The rows of M fall into a few groups, and each row is roughly a mix of its group's hidden directions.
M, 132 rows:
[[-21   8  -5 -21  -7  -2  21 -11  -4  12]
 [ 12  16  15  14 -22   8  14   9   4  10]
 [  3  17   4  -9  16  21  18   0   3 -18]
 [ -8  19  21 -20  -4   9   8   3 -14  13]
 [ -2  -9 -19   2   3 -27  19   3   3  15]
 [ 15  15 -11  31 -11   7   6  -2   3  -1]
 [ 23 -15 -21  20   0  -6   3  -9   2  -8]
 [  3  -4   0  15 -26 -10   9  -7 -15  20]
 [-19   9   6 -10   3   6  24 -11  20  -6]
 [ 16  -6  15  23 -13   2  -3 -11 -13  15]
 [ -7 -19  16   4  -8 -10  -3   6   9 -28]
 [  7  11   5   3  -1  23  15 -17 -16  16]
 [ 26 -11   8   7  -2   8   0  24 -15  -4]
 [  8  18   2 -16  -4 -14  26 -10  11  -4]
 [ 12   5   6  -6  -6   9  33 -14 -10   5]
 [ 13  -5   4  12 -23  -9  -2  -8 -10  25]
 [ 11  -6  -2  -1  15  18 -18  -1  25  10]
 [ 21 -11  15  18  -3  24   0  -1   9  -2]
 [-29   1   1  -1  -4  -7  23   3  15 -10]
 [ -7  10  12  -5  -3  15  -9  -2 -14 -31]
 [ 28 -21 -13  11   0  -3 -12  -6   4  -7]
 [-19   7 -13 -19  21 -13  -7  -7 -11  -7]
 [ 16  -6   8 -14  21  11 -24  -2   3  -8]
 [-22   7 -15 -25   2 -16  -2   8   1  -7]
 [ -8  -6 -21  -5  17  12   6   5  14 -24]
 [ -4  -2 -14   6  -6 -19  13  -8  27 -12]
 [  9 -13  17   9  19  12  -6   9  23  -3]
 [ -3 -20  11 -28  15  -4 -13   8  -1  -3]
 [  6   9   7   0  -5  18 -31   0  -3 -15]
 [ 22   1 -16  -8 -16  15   7  20   3   3]
 [  1  -5   9  21 -13   8  28  -5  -3  12]
 [ -5  17  28   2 -12  -5  19  -8   0  10]
 [ 13   1  -7  12  -2   5 -34  -5  -3  15]
 [ 25  -9   9   1 -10  -3 -18  -9 -11  19]
 [  0 -12   5   3   6  19  13   9  22 -21]
 [ 19 -11  18  16   0  25   0  -1   7  -5]
 [ 26 -13  18  12  -7  20   2  -2  -2   4]
 [  6   8  -1  -5  14  15   0 -11   5  33]
 [ 30   7 -10  -4  -2 -26  -6   2  -2  -3]
 [ 34   6  13   4  -2  -7  -7  15  -2  -5]
 [-22   6 -10  18   1  -4  24   6 -16   0]
 [  0   7  -1  22   8  12  23   5  20  -6]
 [-16  -7  -3   7 -19 -18   4   8  -5 -25]
 [  2   4  -8  -6   8 -21  -3 -13 -31   1]
 [ -6  19 -10   0 -14  -7   7   0 -29  11]
 [-13   9   0 -14  23  20  10 -13   5  -9]
 [-13  23  -9  22 -15   0   8 -15   4   5]
 [-18  14  12 -14  -9  -3  27  -2   7   2]
 [  5  32  13   2 -11  18   5  -1 -10   1]
 [ 18  -8 -10  14   0   0 -31   1  -9   8]
 [-15  23  19 -20   2   7   6   4  -6  10]
 [-18  19  -5   5  14 -13  -6 -23  -4  10]
 [ -5   5  -2   2  -8 -12  14  -8 -13  33]
 [  7  18  19   3 -12  25 -10   0  -9  -7]
 [ -2   1  17 -11   7  12 -13  17 -26   6]
 [  3   9   9  -7  20  22  19  -3  16  -3]
 [ -3  19  28  -2  -3  11  10 -13   0  14]
 [ 22 -12  -5  13   2  -3 -24   5   8 -18]
 [ -9 -26  13 -11  -9  -4  -7   0  13 -20]
 [-14  10 -17  -9  21   2   3   8  11 -21]
 [ 23   2   7  20   3  15   9  20  -7   6]
 [ 12  -6   9  -5   6  -7 -23 -17 -22  11]
 [-14  12  -2 -23   8  -3  14  -3 -15  20]
 [ 27 -10  14   1   2   5  -8 -12 -18  12]
 [ -5  -2 -11   1   2  -9  39   4  -1   5]
 [ 24 -11  15  19  -8  18   7  -4  -3   4]
 [ 20  -3 -18   0 -17  -6 -16  11 -14 -12]
 [ 14   2  19 -28   1  -8  -6  15  -9  -4]
 [ 30  -9 -18  14   1 -10   4  -5 -10  -6]
 [-16   2  13  -3  27   0  10 -16  12  11]
 [ 15  -7 -10  21  -1  15 -10  -9 -19  13]
 [-20  11 -21 -14  11  -8  10   9   6 -14]
 [ -4 -13  18  12  15   4  -6  -7  26 -10]
 [ 29  12  -5   2  11   6 -12  -8 -18   9]
 [-26  11 -13 -10   1 -23  10   0  -9   2]
 [-13  -5  20  17  18   0  -7 -11  20  -4]
 [ 16   3   5   1  11  20 -13  -2  20  20]
 [ -9  15  -9  -3  -8 -15   3  -8 -31   7]
 [ 25 -12  15   2 -11   4 -18  -6  -7  15]
 [  8  -6   9  24 -10  11  25  -7  -5   9]
 [-11 -20 -23  -4   7   5 -21  -5 -11   4]
 [  7 -10  -1 -27   4  12  23  10   2  10]
 [ 19  -8   9 -18  -3  12 -16  16   6 -15]
 [ 25  14  -6  -4   5   3  15 -24   8   2]
 [ 15 -13  13 -15   3  16 -20  -8  15  -1]
 [ 10   9  21   4 -10  22 -23   1   3  -6]
 [-22  11 -22 -15   9  -9   7   9   6 -13]
 [ 12   8 -12   0  10  -5   8  -2   8  34]
 [ -4 -11   9   6 -13  -8   5  12   4 -33]
 [-13 -13  13   5  10 -12 -17 -16  14 -16]
 [ -1  -5  -1   1  11  -1 -38  12   3  -1]
 [ -5  16   8 -16 -11 -19  26   5  -1  -1]
 [-11  20  21 -20  -1   8   7   5 -12  11]
 [ 13   4  13 -10   7  19 -22   1 -17  13]
 [ 20   2  21   6  -2   5  -8  -1  10  26]
 [  0   4  -2  28 -17   4  24   4   7   4]
 [ 19   9 -16  -2 -17  15   4  22  -4   8]
 [-16 -14  13   1  11 -14 -15 -17  11 -15]
 [ -6   1  -1 -15   6 -17 -24 -12 -22   3]
 [ -2  14  -8 -14  26  19  15  -7   1  -5]
 [  4  17  13   1 -14  16 -14   2 -17 -18]
 [ 26 -13  -5  -2  -8   1 -13  21 -11 -11]
 [  7  -3  23   8 -16  -9 -19  -4   0  20]
 [  6 -13   9  14 -25 -21  -8  10  -2   5]
 [ 19 -10  22  18  -9   8  -7 -10 -10  11]
 [ 12  -7 -17  -4  -8 -19 -18  -6 -16 -16]
 [ -1  16 -19 -13 -14  -6   4   3 -25  11]
 [ 10  -2   2 -10 -16 -20 -19  -3 -15  19]
 [ 18  -2 -17  -5 -16  -6 -17  13 -18  -9]
 [ -1 -25  13  11 -13  -8 -11   8  17 -12]
 [-15   5  -1  -8   2 -19  10 -19 -25   3]
 [-10 -15  -8 -13  19  10 -22 -14  -8   1]
 [-18   0  17   5  23  -5  12 -20   6   6]
 [ 21  -8  16  14   6  25   6   1   4  -9]
 [-18  10 -11 -22   9 -20 -13   3  -5  -5]
 [ -8  -7   3 -20  -3 -11 -28  -8 -15   2]
 [ -5 -18   7 -31  12  -7 -12   6  -3  -3]
 [  8  -6   9  24  -8  14  27  -4  -2   6]
 [ 21 -12  22   7  -6   8 -17 -10  -3  13]
 [ 26  12   2  -3   5   8 -14  -5 -20  14]
 [-21  14   6 -11  -1  -6  26  -3  15  -6]
 [ -8   6  -2 -23   8  -9 -23  13   5 -17]
 [  5 -10  17   0 -10  19  25  13   9  -6]
 [ -1  -5 -16   7  -4 -18  10  -8  27 -13]
 [  7   7  14  -6   2  18  -9   3 -28  16]
 [ 28 -11  18   5   6  12  -4 -11 -12   9]
 [ 13   7 -19 -16 -17   2   7  13 -20   6]
 [  0   4 -10 -21  10  -6 -29   7   5 -13]
 [ -5 -20 -21   3  -1 -21  -9  10   6 -15]
 [ 22  15   8 -14   1  12  17 -17  -6   9]
 [  6  22   6   4  -6 -10  28   2   3  16]
 [-16   5  -4 -15  25  14   3 -14   8 -12]]
Which four rows in each list fit none of the groups? Every other row fits one group, some only roughly. Give them in the order they come.
  K_810: [  0   5  22   6 -18 -10  12   8  -2 -25]
  K_447: [-26  23 -15 -10  -1  -8  10   6  -6  -3]
  K_948: [-23  -5  -9  -1  -4  -6  22  12  20  -6]
  K_560: [ 28  -7  -5   5   1  -6 -27   3 -12   5]
  K_942: [-14   5  -5  -8   2  11  -2  15  24 -23]
  K_661: [-13  13  25  -5  -9  19 -12   9 -11  -3]
  K_276: [ 14 -21  15  14   1  10   9  12  12 -15]
  K_324: [-32  16   1  -6   8  -6  12  -1 -11  10]
  K_827: [  6   3  -1   5 -14 -10  -5   0 -13  35]
  K_242: [ 21  -8  21   3   6  23 -14   3   8  -7]
 | K_447 K_948 K_661 K_324
  K_283: [ 32  -3   4  -6   8  19  -8 -13  -4   6]
  K_19: [  5   2  -2  10 -23   7 -23   9 -22   0]
  K_291: [  6   2   3 -28   7 -10 -25  -9   4  -8]
  K_22: [-12  13   8  -9   7   2  33  -6 -11  -2]
  K_626: [ 12 -21   7   9  24  19   0   3  10  -7]
  K_492: [-19   2   7   0  21 -12 -13 -22   9  -5]
  K_155: [ -7  16 -10  -6  -2  -7  13  -7 -32   6]
  K_694: [-12  -5   8 -19   0   2 -33   3   1 -10]
  K_65: [-24   9  -9   6  -4  -4  24  -8  19  -2]
  K_821: [ -3   8   1 -12  26   2  19  -7  20   5]
  K_370: [-12  11   0 -24  19   6  20  -2 -11  -1]
  K_77: [-17  -1 -21   2  19  -5  14  13  12 -13]
  K_734: [  8  11 -14  -2 -21  -7  -1   7 -29  -3]
 | K_291 K_626 K_370 K_77
  K_34: [  9   3  10  13 -19 -15   6 -19 -13  17]
  K_420: [ 20   5  -3  12 -16  17  13  22  -3   0]
  K_520: [-15  23 -12 -10  13  -8  -6 -16  -7  14]
  K_356: [-2  1 -4 18 -5 11 31  9 14 -6]
  K_74: [-22  -3  -3 -28  -3 -17  -6 -10  -6  -3]
  K_981: [ -1  19  19  11  -1  11  22 -13  -6   9]
  K_693: [10 -3  3 28 -3 21 16  6 -5 10]
  K_841: [ -5 -32  -9  10 -11  -8 -19   4   3  -3]
  K_338: [-15  -6 -11  -8  13   6   0   1  10 -32]
  K_511: [  8   9  15 -15  -5  -5  -2  17 -28   8]
  K_483: [ -5  -1  -1 -29   9  -9 -27   1  -2  -3]
  K_881: [ 17  -2 -13  -6 -22   3  -3   7 -17  21]
  K_886: [ 20  -7  17  -4  13  20 -16   5  12  -9]
  K_386: [-14  -5  -9  12  -3   2  30 -15  13  -6]
  K_91: [-12  11  -9  19  -4   7  28   6  14  -6]
 | K_34 K_981 K_693 K_881
  K_173: [ -3  -7   0   2   0  18 -30   5 -22   3]
  K_11: [23  1 -2 29 -4  1  2  8  8 16]
  K_933: [  8 -16 -16   8  -3  -4 -31   6   8   7]
  K_31: [-10   3   3   5  -4   7  34   1 -21   2]
  K_976: [-20  16  -2   5   0 -11   8 -24 -15   8]
  K_696: [ 25  18   4  -8   4   7   8  -9 -20  11]
  K_502: [  8   2  -4   6 -13  -8  -6  -2  -7  36]
  K_901: [ 10  12 -16  -4  -3   5  25  24   1   5]
  K_424: [-11  -8 -27  -7  19  15  -6  -2   9 -10]
  K_331: [-13   3   4  -3   1 -11  36  -5  -6   8]
  K_134: [ 22  -6 -19   9  13 -13 -14  -3   9 -12]
  K_905: [ 33  -3  18 -10   6  10  -2  -8   8   4]
  K_251: [-18 -12  -4  10  -2  10  16 -15  23  -8]
  K_7: [  0  21 -21  -2  -5  -9 -13   2 -23  10]
  K_353: [ 16 -15  -1   8  -4  -6 -25   1   1 -23]
 | K_173 K_11 K_901 K_905
  K_566: [  4  -9   0   0  -4   2 -40  -1   7   1]
  K_184: [ 18  -3  16  13  -1  27  10   1 -12   8]
  K_820: [-23  -8   3  -8  -2 -20  -2 -22  -3 -14]
  K_845: [  3 -22 -24   5   3  -4   2  16   6 -19]
  K_139: [ -5 -11 -17   7   3 -16  20  -4  25   1]
  K_941: [-10   7  -6 -18  -2 -24  -8  15 -18   8]
  K_443: [-15   9 -10  -9  15  -4 -22   5  21 -12]
  K_156: [-10  18  14  -6   3   2  31  -4 -10  -5]
  K_159: [-26 -13 -10  -3  -6 -18  12   1 -10 -15]
  K_997: [ 11  12 -19  14 -10  -7 -24   6  -9  -9]
  K_166: [-17  11  -4  -7   0   6  14 -12 -30   3]
  K_673: [ -7  11   2 -20  -2  -8 -22  -7 -22  11]
  K_741: [  9 -19 -13   8  -4  -5 -30   6   9   7]
  K_631: [-11  13  20 -15   7  20  15  -3 -10   6]
 | K_184 K_139 K_941 K_673
  K_649: [-15 -20   7 -21  -1 -11 -10  -8  12 -14]
  K_42: [ 11   0   7  -9   9  10 -36  -1   5   6]
  K_102: [16  7 -4 24  6 24 12 12 -1  1]
  K_152: [  9 -22  -6 -16 -10  -1 -14  14  13 -16]
  K_477: [ 20 -20  16  10  -9   4   5 -19   2  12]
  K_784: [  2  15  -1   9 -16  -4  22   1  -9  25]
  K_260: [-10 -21 -17  -6   3 -18 -13  14   8 -12]
  K_743: [  9  -3  13  19 -24 -19   0  -6  -6  11]
  K_421: [ 16  -5 -21  14  -5 -17  20 -10   5  -4]
  K_708: [-14  27  -5  -3   7   2  10 -11  -9  21]
 | K_102 K_477 K_260 K_743
  K_414: [  4   3  -8  -1 -10 -15  29 -13  17  -8]
  K_606: [  6  17 -13 -10  22  11  12  -7 -11  17]
  K_344: [-10  19  23  -9   4   2  -8   2  -8  23]
  K_577: [ 11  -5  -1  -6   4  -2 -35  -2  19  -1]
  K_85: [ 16  -2  14  12   6  30   2   8 -11   2]
  K_865: [ 9 -1 14 16 15 31  6  0  2  4]
  K_15: [  0  -2   8  -9  33  17  -7  -9   0 -10]
  K_867: [ -2  -8  23 -14  13  13  21  11  -1   9]
  K_802: [ 17  -9   3  15   7  15  -8   8  26 -10]
  K_847: [17  9 -3 25 -9 15  8 19  3  4]
  K_198: [ 25  -8  14  -2 -18  -4 -19   5  -3  13]
  K_538: [-15  14  26 -11  -6  -2  23  -1  -1   0]
 | K_344 K_85 K_865 K_538
  K_723: [  4  -2   8  -4  33  17  -5  -8   3 -14]
  K_234: [-17   0 -30 -12  -2 -10 -12   9 -11   6]
  K_340: [  2 -17  -1  17   7  18   4  10  24 -12]
  K_629: [ 27 -13  18 -10  -3  11 -17   3  -3   2]
  K_172: [  3  -3   4   3   5  12 -35  14   4 -10]
  K_95: [22 -3  5 10 10 19  1 14 21  8]
  K_970: [ -3  11   1 -23   5   4 -17   7  17 -21]
  K_795: [ -9   9   9  14   8  -6  26 -12 -16  12]
  K_368: [ -6  -2 -23   5 -10 -19  -8  -1 -23  10]
  K_364: [ 12  20 -23   6 -10  -2  -7   8 -20   7]
 | K_234 K_340 K_172 K_970
  K_163: [-33  -4   0   9  13  11   4  -1   7  15]
  K_690: [-11  18 -18 -12  -9   1  14   5 -23  -1]
  K_822: [  2   9  -5  14   1  14  19  -7 -25  15]
  K_523: [ 20  -5  -1   1 -14  18  12  26  -3   1]
  K_534: [15 10 -1  8 -5 19 22 17 -3 15]
  K_300: [ 12  -7   1  -8   5   3 -32  -4  21  -2]
  K_32: [18  6 -1  4  2 18 22 18 -3 17]
  K_930: [  3  14   3  -2   1  -5  27 -25 -12   3]
  K_312: [ 11 -17  -4  19 -21 -16   4  15   3   5]
  K_959: [26 12 10 18 -1 20  0  9 -4  4]
  K_911: [19  2  8  4 -5 17 19 20 -8 14]
 | K_163 K_690 K_930 K_959
